In the rows, zero is written as 128.
A single turn carries every row of the set below to another of its rows. Some are shown first; where does it send the rows asked next?
tuf: [120 112 163 128 113 137  92 140 151 159 162 104 100  98 145 133 135 138
 110 101 110 153 138 130]
subo: [118 115 159 125 117 151  93 151 142 132 165 110 105 113 128  88 157 152
 149  97 137 136 160 129]
zisir: [128 105 174 123 120 141  89 141 141 142 141 121  93 100 130 130 125 142
 111  92 109 147 144 132]
rifu: [118 113 143 138 131 145 122 156 139 138 181  88 118 128 127 106 166 132
 136 105 141 114 145 128]
vafal: [124 104 177 125 119 142  91 142 141 141 142 121  93 103 130 127 121 144
 109  91 108 146 144 128]
Nen: [120 118 153 100 133 105 110 138 133 101 138 120 111 130 124 120 156 119
 147 135 127 162 107 122]
duk: [104  81 166 124 132 121 127 136 150  98 137 105 120 141 105 136 161 128
 124 113 109 152 122 148]
Vav: [ 99  86 172 126 129 114 125 141 146  99 138 106 119 136 111 142 164 129
 128 114 104 157 124 147]
larop: [120 117 156 145 131 151 113 145 143 141 165  85 105 129 127 112 155 142
 136 102 136 124 164 121]
rokef: [122 118 157 115 110 119  96 140 155 136 150 109  98 106 144 146 140 134
 129 139 113 172 115 138]
nusep: [122 112 163 125 118 136  92 139 152 159 160 104 102  97 143 137 135 137
 111 100 110 152 139 132]
giv: [121 109 155 107 139 115 117 149 129  97 140 126 114 143 125 100 158 120
 161 123 135 141 118 120]
Guz: [123 117 145  97 134 109 109 140 139 101 140 120 110 130 126 117 148 121
 145 143 131 161 111 134]
Pugas: [124  85 131 133 115 120 114 143 153 117 162 116 111 134 133 139 153 137
 134 114 136 153  82 150]
tavog: [116 113 180 111 137 117 114 136 151 121 128 116 114 129 139 158 132 139
 123 115 108 157 130 131]
sab: [100  86 169 133 133 118 122 139 146  93 143 109 119 136 103 137 164 133
 124 107 113 156 114 151]
nema: [126 127 170 118 135 134  98 140 148 146 147 113 106 111 151 136 120 138
 114  95 119 146 140 117]
Lugu: [119  83 162 133 111 130  98 141 150 127 135 128  89 120 127 152 132 152
 120 107 111 161 112 146]
rorur: [124 108 153 125 127 141 120 145 128 119 147 117 115 137 130  93 150 129
 160  89 137 115 126 104]
nilur: [140 111 163 136 113 154 109 151 143 133 157 105 109 127 134 106 143 146
 150  83 143 117 140 110]
Nof: [123  93 135 137 114 112 113 144 140 121 168 118 108 134 130 142 156 137
 133 121 137 151  80 149]
Namil: [111 104 152 131 126 154 103 159 141 113 164 107 106 114 112  80 164 138
 145  96 136 130 146 134]
vemus: [123 119 150 105 128 107 109 147 131 100 137 122 103 123 129 124 149 121
 146 143 127 163 109 133]
ripok: [130 124 168 118 136 135  97 137 147 149 144 114 105 107 150 140 120 139
 116  93 120 146 138 120]
bukar: [129 108 149 124 131 148 117 154 136 123 156 113 114 134 131  95 154 135
 153  84 142 114 131 105]
zilof: [118  88 135 142 118 116 114 147 147 118 159 119 106 133 138 148 153 142
 135 112 134 156  82 149]
Vedad: [ 98  78 160 144 131 130 121 149 148  96 155 104 111 136 103 107 177 128
 139 108 118 148 126 151]
pul: [124 101 134 144 125 120 125 154 145 122 177 104 116 139 139 124 165 128
 146 121 146 135  94 143]
totok: [113 120 140 147 130 139 127 150 134 139 180  90 118 133 132 107 163 130
 139 112 143 116 135 135]
sufu: [100 101 155 141 122 152 106 150 141 109 163 109 109 112 113  81 168 138
 148  92 130 136 140 142]

ripok -> zisir
Nof -> Nen
vemus -> Vav
And these:
nilur -> subo
bukar -> Namil
Lugu -> rokef
totok -> rorur
Vedad -> pul
duk -> Pugas
tuf -> nema

A single turn carries every row of the set below to another of its rows. Some are shown first; where does it send the rows asked next?
dakil: [111 121 135 141 132 119 140 139 144 145  99  96 123  99 134 127 167 125
 132 140 122 144  99 114  80 162 146 145 135 128 144 104 113 114 101 127
 108 118 103 162 145 115 136 122 150 157 145 132 155 161  97 114 112  92]
nez: [116 143 126 133 127 139 106 152 152 134 124 110 114 106 141 126 170 133
 136 116 132 149 124 128 107 161 117 165 135 107 156 100 130 122 110 104
 122  96  82 135 123  83 142 115 174 129 120 125 111 144 123  83  99 101]
mulot: [143 117  98 119 145 120 148 179 154 141 112 114 128 121 135 100 137 137
 129 123 133 144 103 141 119  98 125 153  92 124 129 130 126 144 118 133
 110 109 130 135 175 119 122 145 183 119 101 151 142 140 122  94 112 101]
vobuf: [129 132 143 123 120 125 117 140 156 140 125 117 123 115 122 136 147 149
 111 125 157 154 131 134  88 171 126 141 108 118 140 117  95 115 111 115
 126  97 102 167 119 121 130 119 137 140 133 172 119 160 150  98 135  87]
gaz: [147 112  92 117 145 128 149 172 155 132 122 107 131 121 128 108 140 132
 126 110 147 145 113 155 125 107 115 154  88 134 132 137 109 137 106 119
 110 106 121 129 173 118 131 156 180 118 109 148 138 137 128  98 109 102]
dini: [131 128 112 114 123 150 113 147 160 145  90 102 113 128 155 132 176 116
 136 104 121 158 121 134  86 143 115 160 148  94 124 118 117 121  98 121
 100 122 109 163 140 102 135 101 190 141 105 112 129 164 120  83 124 112]
Deto: [142 149 115 114 140 124 142 167 135 132 137 116 119 121 146 126 167 155
 105 113 152 137 111 143 126  99 140 155 113 119 155 132 130 115 108 145
 103 106 119 157 173 123 116 167 171 139 123 129 128 145 145 100 102 117]
rol: [126 121 129 146 118 125 126 129 138 152  84  82 107 114 122 138 152 115
 119 118 132 148 111 119  90 148 137 165 117 109 152 124 109 131 137 134
 117 104 133 146 128 112 143 114 146 128 129 147 161 150 118 114 136 129]
far: [137 141 126 126 110 152 101 146 161 135  94 108 111 119 146 132 164 127
 129  92 139 161 131 139 106 142 112 174 145  92 141 130 126 124 119 120
 110 104 100 141 122  95 141 110 184 125 103 118 116 148 137  82 121 116]
lod: [140 122  91 119 151 122 132 166 158 153 115 106 131 142 147 126 159 146
 101 115 135 136 128 118 113 104 105 155  87 121 136 127 119  84 113 128
 107  99 121 155 173 124 118 165 176 132 133 143 145 151 132 103 139  91]
kazi: [142 111  92 117 142 120 146 167 151 132 130 103 129 128 126 103 140 133
 131 117 154 148 119 145 133 119 112 160  91 137 129 134 118 131 107 123
 106 108 120 133 172 115 121 157 179 123 109 152 136 134 125  87  98 107]
sufav: [142 129 136 134 115 128 130 125 148 158  72  86 114 115 131 139 160 120
 122 117 130 159 110 125  75 139 142 160 138 117 130 130 104 115 122 140
 102 122 129 168 139 128 126 116 152 140 130 131 152 160 112 113 133 123]
Tiz: [113 121 130 112 127 130 119 141 166 128 117 128 114 112 161 129 156 137
 125 104 150 169 106 134  89 174 134 155 120  96 127 139 123 102 101 128
 122 117 103 161 123 131 121 104 167 164 120 145 113 158 137 104 158  81]
radet: [145 129 111 110 142 131 151 161 135 121 136 102 126 117 150 130 156 153
 116 108 156 143 115 151 136 106 137 156 101 131 145 147 125 121 105 134
  97 105 115 146 174 126 136 164 168 143 133 129 142 149 150 103 110 114]
zub: [140 115  92 125 144 116 145 176 151 141 122 115 128 127 130  99 140 138
 127 131 138 145 106 136 122 108 119 149  99 127 137 126 124 140 119 136
 112 110 129 138 174 120 117 148 177 118 102 156 137 138 117  90  99 109]
bet: [131 145 119 118 135 133 111 148 145 153 126  96 114 120 143 136 171 118
 137 133 115 151 134 128  76 153 122 149 135 110 142  77 115 117 109 102
 118  99  96 146 136  98 134 107 167 133 121 131 118 162 113  87  98 109]
lugi: [125 122 128 145 124 127 120 134 152 151  98 102 103 113 140 138 157 111
 120 121 130 166 103 122  74 160 139 166 117 111 141 130 121 112 143 135
 119 116 136 143 130 129 116 106 142 133 119 148 146 147 111 130 146 108]
Badi: [ 93 106 124 151 128 121 135 141 142 136  91  91 111 105 132 122 163 118
 130 126 130 137  95 107 106 166 133 162 121 113 148 123 122 131 110 132
 112 113 116 153 132 103 150 116 158 150 134 138 171 148 107 106 130 102]
sasid: [141 118  88 121 150 139 134 164 149 144 124  99 129 134 138 129 166 139
 109 107 139 138 129 126 126 113 103 163  84 136 143 132 111  89 110 117
 102 100 126 148 176 116 124 169 173 129 136 136 149 137 136 106 129 102]
Nopuf: [139 116  88 119 152 133 138 159 146 135 124  91 137 135 143 128 154 141
 120 111 136 142 136 122 132 119 102 162  86 134 138 133 124  90 114 121
  94  99 113 143 176 121 128 168 172 141 136 140 153 143 134  98 124 101]
Napi: [140 132 111 112 140 128 148 161 134 128 144 102 116 120 141 124 166 152
 112 115 162 142 114 147 137 109 132 162 103 138 148 144 119 115 101 136
 101 107 121 153 174 122 125 168 164 133 134 135 134 140 147 102 101 120]
Getu: [127 140 119 125 121 142 110 143 154 138 107 114  99 118 160 137 171 109
 125  90 128 169 111 146  84 155 128 175 137  84 141 127 135 124 123 125
 112 116 112 138 129 103 123 100 179 139  94 122 116 146 120 105 132 109]
tivut: [118 113 135 122 115 136 123 144 169 128 102 123 123 117 133 126 153 146
 115 106 163 155 119 132 102 168 122 146 121 106 125 147 106 117  92 128
 109 117 102 181 122 122 132 117 158 160 121 157 132 163 149  91 149  77]
nereb: [113 144 117 129 132 126 114 143 143 136 133 115 105 112 155 131 171 117
 134 115 122 164 111 137  86 176 127 168 132  97 159 100 139 122 123 115
 123 108  99 131 130  97 119 103 167 143 108 131 110 141 110 101 111 102]
devis: [141 146 115 106 142 120 149 161 133 130 132 115 125 119 154 125 161 163
 116 111 143 141 109 145 131 101 138 156 107 117 152 135 135 121 111 144
  97 106 113 158 174 122 123 164 175 148 128 128 132 146 144  97 109 111]
tiza: [143 141 140 107 123 135 120 136 153 155 110 114 117 118 125 132 140 137
 129 129 148 167 127 134  77 151 140 137 123 114 125 105  88 109 109 115
 129 100 112 169 126 139 120 113 153 144 118 160 105 163 140  93 126 115]
vagum: [126 133 132 118 126 121 111 138 159 142 136 124 110 119 146 137 156 138
 119 121 151 171 119 134  79 175 133 149 114 105 142 119 112  94 118 123
 140 104 108 153 119 134 112 107 148 147 125 159 100 154 136 109 141 101]
Luzos: [102 113 125 145 134 120 130 137 150 136 107 107 112 100 149 126 160 120
 135 127 120 161  91 114  88 180 139 164 117 115 141 126 134 116 125 133
 113 121 117 147 135 119 122 106 152 157 128 145 152 147 101 122 137  86]
tafe: [112 116 129 110 130 141 130 149 164 134 103 128 125 108 139 115 152 139
 138 122 144 156 105 127  94 163 136 133 136 110 121 121 101 111  76 121
 116 118 100 180 133 133 131 110 177 169 118 145 119 164 132  89 131  87]
pizuk: [138 117  88 118 153 115 134 159 154 147 122 106 139 140 149 123 155 154
 111 120 130 141 129 115 120 114  99 151  90 124 142 126 124  88 116 133
 105 102 115 155 174 122 116 163 175 141 137 146 146 149 130  93 132  93]

Luzos -> nereb
devis -> pizuk
And these:
dakil -> bet
Nopuf -> kazi
vobuf -> rol

A single turn carries every row of the set below to another of its rows. Some are shown first; where does it send the rows asked next?
Von: [128 130 120 142 137 140 133 111 122 148 129 116 121 119 108 119 154 142
 129 116 125 153 122 135 121 140 114 124 154 107 126 107 120 138 128 140
 141  97]
Lapem: [132 136 111 143 138 137 132 124 122 147 126 127 126 140 111 123 152 149
 116 113 110 148 121 128 135 146 122 127 150 109 120 109 131 140 130 129
 126  91]
tura: [126 117 115 142 148 131 129 122 114 151 150 144 117 117 102 124 144 142
 123 124 113 143 127 131 136 143 126 120 146 110 123 119 119 139 124 127
 120  95]
lepe: [126 124 119 138 102 137 118 120 130 127 124 108 134 150 146 134 146 118
 143 123 128 135 140 128 120 127 138 139 118 150 128 113 111 124 131 110
  89 113]
leze: [139 110 146 126 133 117 135 141 138 139 127 110 142 119 123 128 112 126
 117  88 127 107 129 148 130 148 115 125 115 119 119 125 162 128 113 108
 119 123]
kilol: [138 117 135 128 132 122 147 131 100 143 136 112  89 146 125 125 136 124
 133 128 151 122 105 131 128 145 131 161 122 139 115 109 127 115 142 107
 142 113]
fotel: [113 137 119 139 131 143 114 156 132 112 128 140 115 150 150 108 125 118
 111 128 154 107 127 140 137 117 149 119 119 152 127 126 147 140 118 139
 146 151]
led: [118 113 146 128 156 138 112 118 137 122 119 112 110 116  99 103 129 122
 124 140 138 120 107 138 138 135 123 132 140 139 119 144 114 164 144 139
 140 159]
buge: [139 130 102 135 153 127 142 108 128 135 127 127 117 131 100 110 134 156
 126 134 111 140 125 132 134 133 112 119 142 114 119 112 116 134 126 133
 119  97]
Zegum: [128 126 147 134 136 118 132 138 140 140 126 117 154 120 139 119 111 119
 116 104 124  97 139 146 135 153 114 117 117 128 129 142 159 130 115 114
 108 137]
reg: [132 120 148 131 140 107 152 137 107 142 147 142  94 135 143 129 132 129
 129 131 139 122 121 131 124 136 148 157 123 135 109 119 119 117 143  98
 131 110]
zed: [146 155 137 133 123 142 124 116 143 125 121 150 126 135 149 122 135 138
 119  99 124 153 132 119 112 117 100 131 142 129 130 137 134 150 124 138
 143 156]
vonuz: [153 148 122 122 132 134 137 109 147 112 124 147 120 131 138 105 130 140
 126 119 124 144 144 131 112 102  96 124 131 130 128 135 127 139 115 146
 140 159]
Mer: [112 129 126 135 133 135 120 144 120 110 129 140 114 140 148 103 142 112
 109 147 138 105 130 156 131 111 153 109 103 145 119 128 152 129 119 136
 139 142]
gim: [136 156 138 140 118 142 119 107 142 126 125 140 128 126 158 120 138 122
 135 119 131 146 138 123 100 111 104 120 136 135 137 138 133 148 120 143
 138 156]
bol: [104 130 128 129 124 136 123 156 122 106 134 152 105 137 144 115 133 113
 126 130 131 114 132 159 128 106 154 118 118 150 123 128 145 141 109 143
 130 149]
taz: [147 138 136 123 122 137 128 121 130 128 136 162 117 120 136 126 132 127
 134 111 120 153 138 131 105 107 108 129 129 129 127 145 140 157 119 140
 140 163]
sipeb: [142 121 125 131 150 103 156 128 112 133 129 127 100 147 129 108 130 140
 129 141 143 119 119 127 129 129 136 144 108 139 103 118 122 109 147  98
 136 113]
dev: [113 136 141 133 151 141 126 122 122 133 121 116  98 124 108 109 125 123
 134 134 144 120  98 134 133 145 109 131 150 140 130 143 127 159 135 152
 150 161]
romi: [113 127 126 137 117 143 112 134 133 133 114 106 141 144 134 148 139 131
 135 125 130 124 128 126 132 113 137 128 124 153 126 119 111 124 136 137
  80 134]
gur: [117 129 124 125 106 139 134 119 126 118 124 117 141 152 134 138 138 127
 135 129 111 122 130 129 132 127 130 140 117 150 130 129 103 126 132 122
  74 122]
bik: [142 114 152 125 140 114 145 118 106 131 133 126 100 131 136 119 128 130
 119 134 145 121 116 132 123 139 138 155 110 138 109 114 124 116 156  93
 146 118]
sidis: [112 142 118 147 119 143 126 150 120 115 121 142 104 121 148 108 135 117
 108 125 142 105 114 142 117 107 146 112 114 136 125 112 147 128 118 134
 145 151]
rula: [128 134 114 123 118 121 141 126 138 115 118 123 138 155 142 120 140 136
 144 130 125 122 145 126 124 117 130 138 117 154 119 127 100 116 135 118
  83 126]
Regi: [112 133 112 132 139 129 128 146 133 102 122 138 112 149 138  91 132 122
 124 139 144 106 136 150 134 103 139 115 108 159 122 133 132 124 117 138
 134 153]
bibe: [147 129 145 140 133 117 149 129 117 142 124 114  93 133 143 129 133 114
 120 128 144 118 105 123 112 128 144 164 113 132 121 117 117 121 156  98
 128 131]
berod: [113 139 120 142 120 143 115 145 117 115 133 136 103 151 154 115 128 108
 124 138 148 103 120 138 129 117 139 118 111 159 131 127 149 125 111 132
 132 149]
fivup: [134 121 132 126 165 126 130 110 133 121 117 118  99 127  98  93 113 135
 131 138 131 127 115 137 138 130 108 134 136 141 122 142 116 157 144 135
 144 156]
dativ: [129 119 147 135 123 120 138 133 146 136 129 112 144 124 133 120 102 120
 121  97 119  96 129 144 127 148 116 132 114 124 119 135 158 130 120  99
 112 133]
Dadas: [136 121 163 126 147 114 145 141 145 143 123 108 147 119 129 125 120 120
 117  92 132 108 130 152 129 148 112 127 124 118 129 143 149 134 115 126
 124 139]
kebet: [123 135 155 139 138 118 148 137 152 144 131 118 147 123 140 115 114 118
 112 100 120  98 130 151 126 145 116 125 123 115 129 146 154 130 114 123
 126 137]
geral: [122 135 118 135 107 136 118 137 141 125 118 121 143 164 149 132 149 125
 134 113 124 132 138 120 129 127 136 142 127 154 123 129 112 132 132 117
  87 125]
kepi: [122 115 142 125 150 134 117 123 129 134 135 131  98 113  97 110 118 122
 135 136 122 128 111 133 134 141 120 143 153 135 117 145 122 173 141 133
 134 156]
kemo: [122 125 140 132 154 136 123 127 124 129 117 113 108 131 105 108 113 129
 125 129 137 128 105 132 144 151 123 142 150 142 127 137 128 173 151 137
 153 151]
Bovod: [131 128 111 135 135 142 137 114 123 135 144 138 121 122 104 124 144 153
 109 118 115 135 115 132 132 134 112 118 142 103 123 109 120 129 116 140
 127  98]
veso: [114 126 130 139 143 150 120 125 123 134 113 104 103 113  99  97 124 112
 119 137 121 116 106 138 137 146 128 140 145 131 136 132 117 158 149 138
 131 156]
Fezi: [145 146 147 126 114 146 126 109 127 141 120 137 127 119 143 131 130 136
 130 117 127 147 136 120 108 116  96 140 130 134 129 128 136 132 142 142
 138 174]
ter: [153 151 139 121 118 139 140 109 141 126 134 150 131 132 146 128 144 129
 123 117 124 139 129 122 106 107  99 134 127 125 128 146 130 141 120 143
 133 163]
muk: [112 123 134 128 115 126 133 137 125 121 126 132 135 146 142 142 140 121
 145 117 124 132 143 135 128 120 145 140 118 157 130 133 101 133 134 120
  81 127]
gafal: [142 123 135 131 135 113 149 144 110 139 132 121 107 153 141 123 133 127
 123 131 153 120 115 123 130 145 148 161 116 139 109 116 135 126 153  98
 145 116]
piz: [139 133 117 144 143 144 130 123 113 163 139 125 119 126 115 130 148 141
 107 128 118 145 128 135 131 128 124 125 136 102 127 103 134 113 127 144
 130 105]
redup: [127 114 150 131 136 121 144 139 154 139 124 102 142 123 116 124 114 122
 118  86 123 104 120 159 129 143 118 129 125 111 121 133 148 136 114 121
 124 126]

veso -> piz
Zegum -> kebet
gur -> Mer
And these:
bol -> taz
sipeb -> rula
kilol -> lepe
geral -> fotel

